In the data rows, 128 means zero.
What is the hidden score of each row? Scores go from 0 to 40, and 20 is about the middle. The score is a weighted sum of the row's numbers plus the product of two more (or one squared), each taken from its middle value.
[196 122 95 129 173 194 65 104 119 87 81 155 142 160 176 143] -> 16
[108 100 139 123 173 133 166 185 160 132 122 123 80 99 134 184] -> 20
[147 139 126 117 138 136 105 107 129 122 117 139 112 148 116 118] -> 20
[114 131 107 113 111 141 98 91 72 176 142 51 209 114 121 115] -> 17
[178 127 130 135 120 150 95 116 118 84 94 138 116 160 120 133] -> 15
[130 160 117 121 129 115 125 105 126 124 139 133 134 142 124 119] -> 16
[154 172 118 149 144 156 89 106 106 75 99 169 119 151 142 106] -> 15
[120 119 126 137 106 117 111 106 62 156 125 106 175 127 123 109] -> 13
[133 103 143 108 145 136 155 157 140 144 114 135 78 131 101 155] -> 14
[128 150 132 115 107 120 126 105 115 117 123 139 117 155 123 99] -> 21
[79 140 137 122 119 106 156 161 165 147 173 105 145 74 145 158] -> 18
[138 173 150 130 127 139 124 95 109 141 114 133 125 144 123 115] -> 20
[104 104 133 118 108 98 164 136 146 133 160 107 156 109 156 132] -> 20
[98 140 145 150 149 140 162 149 95 172 127 98 116 90 116 160] -> 28
[123 84 137 146 93 127 108 97 75 114 106 133 172 148 171 102] -> 14
[80 104 133 121 115 98 166 150 137 174 157 100 136 91 104 131] -> 25
[88 96 120 134 133 114 170 179 167 168 143 106 122 74 121 158] -> 23
[151 129 142 140 91 129 105 115 114 106 90 150 108 149 105 121] -> 27
[141 137 147 127 140 151 103 112 110 131 109 113 134 139 114 144] -> 20
[64 94 146 139 98 97 166 148 140 158 148 154 108 114 107 110] -> 27
[116 149 121 108 174 154 129 168 157 138 112 117 62 98 90 158] -> 30
[160 85 121 136 131 164 79 130 96 105 79 134 132 138 124 135] -> 10
[137 78 128 142 113 143 109 136 97 132 100 128 121 152 91 129] -> 17
[143 133 126 144 97 123 111 108 132 98 125 160 129 157 139 88] -> 24
[95 126 154 128 113 98 163 157 188 140 175 132 136 96 177 138] -> 32
[98 120 108 125 118 131 123 93 76 176 133 104 183 135 103 105] -> 20
[134 126 128 138 107 136 89 87 61 138 110 92 200 135 166 140] -> 12
[155 126 104 129 184 167 97 88 116 91 120 174 147 176 201 92] -> 26
[135 134 132 151 124 110 126 108 123 80 125 154 116 165 139 88] -> 19
[81 62 161 138 137 115 184 194 171 163 159 132 107 88 113 160] -> 22
[186 147 121 154 173 172 67 102 113 69 69 170 117 150 180 145] -> 9
[111 189 99 105 127 102 153 100 134 157 170 96 151 115 129 108] -> 11
[133 123 138 133 105 120 138 119 131 92 124 173 106 163 138 85] -> 19
[135 139 130 115 128 118 136 114 116 148 135 118 134 143 119 133] -> 12
[141 99 138 122 104 134 113 123 98 130 103 115 132 150 130 134] -> 15
[109 92 157 115 139 141 155 172 150 154 112 124 65 108 97 174] -> 26
[135 100 157 115 134 135 134 155 147 143 108 122 93 111 102 167] -> 24
[131 167 119 131 117 128 109 89 108 112 120 127 136 149 121 93] -> 24
[93 112 141 115 106 105 155 145 144 167 160 98 157 88 127 144] -> 23
[125 145 104 126 137 148 116 100 99 117 118 127 134 157 115 62] -> 20
[64 129 139 126 109 97 156 165 132 174 161 101 148 67 111 163] -> 26
[136 101 109 119 108 134 122 80 94 117 118 117 200 147 172 109] -> 15
[126 74 130 147 39 97 121 126 84 161 110 103 159 140 65 135] -> 27
[204 165 95 146 167 186 65 99 111 73 65 161 93 172 132 124] -> 14
[100 138 142 96 137 135 158 152 189 143 187 133 135 93 147 154] -> 27
[91 132 121 111 152 124 154 176 173 150 168 106 121 62 126 156] -> 19
[158 93 153 110 154 141 135 157 153 138 121 121 82 136 93 158] -> 19
[150 137 132 131 117 141 93 123 119 118 107 115 125 148 111 115] -> 12
[84 101 134 109 89 101 160 120 76 188 142 76 155 110 84 126] -> 28
[122 143 159 142 91 117 130 98 96 134 137 128 158 152 141 113] -> 20
[89 153 151 152 119 112 147 147 104 170 145 107 126 87 79 156] -> 35
[122 132 101 116 98 124 110 82 45 160 122 72 191 128 120 115] -> 17
[67 63 157 111 127 98 191 170 144 174 185 81 129 72 136 139] -> 18
[86 171 124 111 139 93 168 128 165 148 177 134 137 107 144 133] -> 9
[81 91 150 123 140 110 173 185 160 169 168 125 114 76 116 153] -> 18
[191 162 111 148 145 168 50 119 122 75 82 184 91 169 129 128] -> 11
[143 139 85 87 145 139 84 89 124 143 136 102 205 129 147 115] -> 21
[108 128 127 118 106 91 153 136 169 137 173 125 144 119 127 125] -> 26
[106 97 144 126 135 105 160 164 148 149 130 118 111 97 113 153] -> 23
[127 158 129 112 110 106 123 96 96 130 111 130 154 144 121 102] -> 24
[78 73 144 117 116 126 185 187 159 172 153 102 138 88 145 152] -> 21
[59 98 146 116 118 89 182 174 154 179 179 103 158 66 113 163] -> 25
[181 110 127 159 186 184 68 112 123 55 59 184 104 169 162 130] -> 15
[95 150 111 108 121 99 155 141 158 145 167 112 141 88 159 125] -> 18
[144 57 125 138 79 129 93 132 106 137 108 123 129 152 90 127] -> 23
[116 119 128 125 98 95 146 135 143 163 147 100 151 100 112 133] -> 22
[192 167 113 161 142 159 72 96 112 54 82 171 117 163 143 139] -> 18
[152 120 130 111 129 119 135 123 128 121 115 123 112 148 132 137] -> 11
[134 83 120 145 106 138 108 104 106 112 125 150 180 159 154 104] -> 26
[170 164 87 157 149 164 77 101 120 61 103 151 131 145 145 113] -> 15
[130 146 130 148 81 107 116 114 120 127 136 137 129 154 101 112] -> 24
[143 154 105 152 133 141 93 87 117 96 124 141 156 150 151 104] -> 24
[85 133 136 128 129 104 152 162 170 158 175 104 143 78 138 138] -> 23
[96 133 129 120 144 125 148 167 169 150 168 127 111 85 109 146] -> 20
[164 134 107 150 125 156 80 113 135 63 94 174 121 162 165 96] -> 16
[65 101 142 146 121 106 187 166 134 177 164 112 120 94 102 127] -> 25
[100 102 123 105 108 114 146 123 79 188 150 59 156 135 70 103] -> 19
[145 126 118 132 94 121 121 119 131 108 127 137 122 165 136 93] -> 25
[107 130 127 117 113 93 135 137 138 167 166 90 147 109 102 125] -> 24
[109 88 163 109 144 138 148 206 160 165 137 114 84 72 87 183] -> 14
[68 70 153 116 103 99 182 176 142 183 173 91 152 64 117 162] -> 21
[148 180 108 112 131 118 109 105 111 117 119 140 122 146 121 108] -> 13
[106 103 129 135 94 113 124 111 91 144 124 129 159 140 103 97] -> 23
[190 149 124 140 178 178 72 107 104 79 61 161 88 147 129 132] -> 19
[141 141 107 108 119 133 104 103 111 109 120 112 137 149 124 90] -> 16
[121 193 128 147 129 114 123 83 106 115 138 129 165 131 161 87] -> 20
[131 143 138 121 102 114 131 88 99 109 110 115 147 136 139 132] -> 31
[160 164 104 106 130 151 105 97 115 125 124 115 132 156 126 118] -> 21
[107 118 124 126 88 115 107 110 62 154 125 77 176 117 102 128] -> 11
[143 145 121 135 122 143 91 108 122 116 119 124 127 148 135 120] -> 25
[145 151 89 113 163 178 89 95 77 145 101 91 162 128 119 145] -> 16
[175 159 80 152 176 195 58 104 113 65 83 166 123 162 194 124] -> 16
[106 175 150 160 177 148 151 145 113 139 121 150 85 90 133 152] -> 29
[138 91 114 149 124 145 106 116 77 116 96 136 133 157 115 131] -> 16
[100 90 148 121 139 105 166 181 177 152 158 121 111 87 106 163] -> 22
[137 148 114 115 138 149 99 97 103 97 104 136 132 157 126 100] -> 19
[116 121 126 111 164 128 155 168 180 145 158 130 103 93 136 154] -> 14
[152 211 99 124 112 109 104 74 78 127 134 91 176 137 134 101] -> 17
[138 132 151 123 131 130 127 125 116 123 111 111 107 128 115 145] -> 24
[151 131 105 115 116 131 117 97 130 108 131 132 141 161 136 93] -> 25
[98 130 141 124 146 104 149 156 170 159 180 118 128 77 127 146] -> 21
[168 176 113 128 93 134 115 80 94 112 102 121 114 193 85 101] -> 26
[102 79 124 106 180 141 174 204 178 147 133 132 67 82 118 148] -> 17
[167 119 113 139 168 183 69 94 76 103 90 140 158 152 189 143] -> 11
[136 165 126 130 116 117 122 83 107 110 132 115 153 144 149 100] -> 20
[65 90 147 108 111 94 171 176 146 193 161 95 144 70 119 163] -> 22
[155 161 98 147 157 165 89 95 106 74 105 167 135 145 176 100] -> 12
[153 102 110 114 140 156 105 121 90 128 100 112 137 143 111 119] -> 14
[146 154 135 134 109 125 108 106 116 98 110 137 114 161 133 108] -> 18
[154 80 190 177 0 87 105 176 101 92 68 94 139 90 128 255] -> 14
[128 157 119 121 113 132 99 82 56 143 121 90 183 118 106 112] -> 25
[64 100 129 103 133 108 184 165 152 193 180 78 151 67 129 139] -> 22
[159 164 108 129 118 131 91 104 117 100 110 142 126 152 122 104] -> 18
[113 100 118 142 84 120 111 108 75 146 132 108 166 133 117 100] -> 14
[137 150 115 111 127 112 132 121 146 144 151 90 138 128 122 127] -> 25
[162 174 114 123 125 145 92 93 110 110 115 124 143 148 135 120] -> 17
[136 150 122 122 108 133 107 113 122 108 112 139 114 152 128 102] -> 19
[151 156 128 154 127 140 103 107 119 96 116 145 135 148 140 100] -> 18
[88 129 130 125 115 92 143 175 177 144 177 137 130 72 121 148] -> 17
[90 101 117 114 165 112 179 182 169 156 157 113 103 71 123 144] -> 15
[171 122 110 147 186 185 70 97 114 84 83 153 133 153 164 136] -> 17
[169 164 123 141 119 144 108 99 107 97 98 147 138 162 112 142] -> 25
[110 169 122 117 128 109 136 129 166 144 170 117 145 103 143 122] -> 26
[175 175 99 127 162 173 68 113 119 87 87 145 104 148 148 99] -> 11
[186 151 112 129 161 171 95 115 118 73 86 140 97 164 139 103] -> 14
[122 118 114 127 104 129 110 95 67 157 123 87 192 124 135 123] -> 16
[181 181 85 128 150 149 103 73 91 100 95 122 136 170 121 128] -> 5
[221 79 161 164 118 165 72 129 103 36 28 190 63 194 124 210] -> 19
[146 123 153 124 107 117 139 128 142 111 112 150 107 163 119 114] -> 23
[108 169 137 138 107 95 129 140 154 137 160 139 131 104 133 120] -> 20
[132 130 128 138 110 127 115 103 125 83 92 170 107 168 121 103] -> 29
[152 184 106 143 128 136 112 101 104 104 125 156 127 159 144 121] -> 11
[110 85 116 149 59 105 133 117 83 152 121 114 153 149 91 117] -> 25
[128 71 171 142 84 99 155 140 139 85 101 182 76 169 125 106] -> 26
[123 134 127 130 156 128 153 168 170 141 142 137 111 99 139 152] -> 13
[159 165 116 125 79 98 131 76 102 111 116 127 116 206 87 80] -> 23
[130 182 124 136 98 99 134 89 108 146 140 141 148 143 113 86] -> 11
[129 150 115 112 111 112 126 105 128 142 157 114 162 141 136 96] -> 26
[100 128 130 115 101 102 158 125 163 116 160 139 150 122 131 98] -> 27
[68 100 140 132 120 114 168 159 134 179 173 91 137 68 113 133] -> 21
[132 173 140 128 174 140 139 151 128 144 129 108 96 94 112 144] -> 25
[109 131 126 127 105 102 143 136 133 159 142 108 134 114 93 132] -> 25
[128 164 129 121 136 116 126 83 99 122 124 125 159 136 147 105] -> 14
[167 136 128 152 114 147 84 109 123 73 79 167 116 155 141 139] -> 21
[117 144 123 111 99 91 151 117 134 136 150 111 152 131 123 106] -> 22
[173 168 106 153 113 156 74 97 120 80 114 147 136 160 153 126] -> 17
[160 166 108 141 142 138 111 100 100 92 116 137 127 163 154 128] -> 11
[91 124 129 130 126 96 168 153 175 146 179 124 138 83 138 128] -> 22
[152 107 129 117 155 141 138 140 133 131 96 127 91 134 125 157] -> 5
[92 124 130 133 136 109 178 135 172 127 165 138 133 109 157 114] -> 21
[157 175 124 155 130 131 108 97 108 90 118 151 139 156 131 99] -> 19
[103 154 123 132 121 105 154 134 168 124 170 127 147 91 176 125] -> 21
[122 167 129 147 97 102 134 112 108 122 135 135 140 155 125 105] -> 20
[148 147 137 139 84 100 127 118 120 125 114 118 137 137 115 170] -> 25
[130 116 124 132 137 153 92 98 77 117 109 120 165 140 141 110] -> 10
[125 125 108 128 112 125 113 83 92 128 119 123 192 148 145 112] -> 17
[132 112 121 140 91 136 96 89 65 134 116 102 191 132 134 121] -> 13
[97 132 129 117 116 91 153 135 137 160 153 101 146 119 100 124] -> 24
[150 117 135 121 121 126 114 110 130 82 101 155 128 164 133 92] -> 22
[197 56 134 137 160 195 48 143 101 67 10 159 81 154 113 176] -> 24
[108 128 130 142 98 113 112 99 67 150 117 95 169 124 113 105] -> 23
[105 125 144 128 96 102 147 137 140 117 160 133 132 138 137 99] -> 12
[140 117 135 130 119 161 77 90 85 114 104 124 173 134 169 121] -> 10
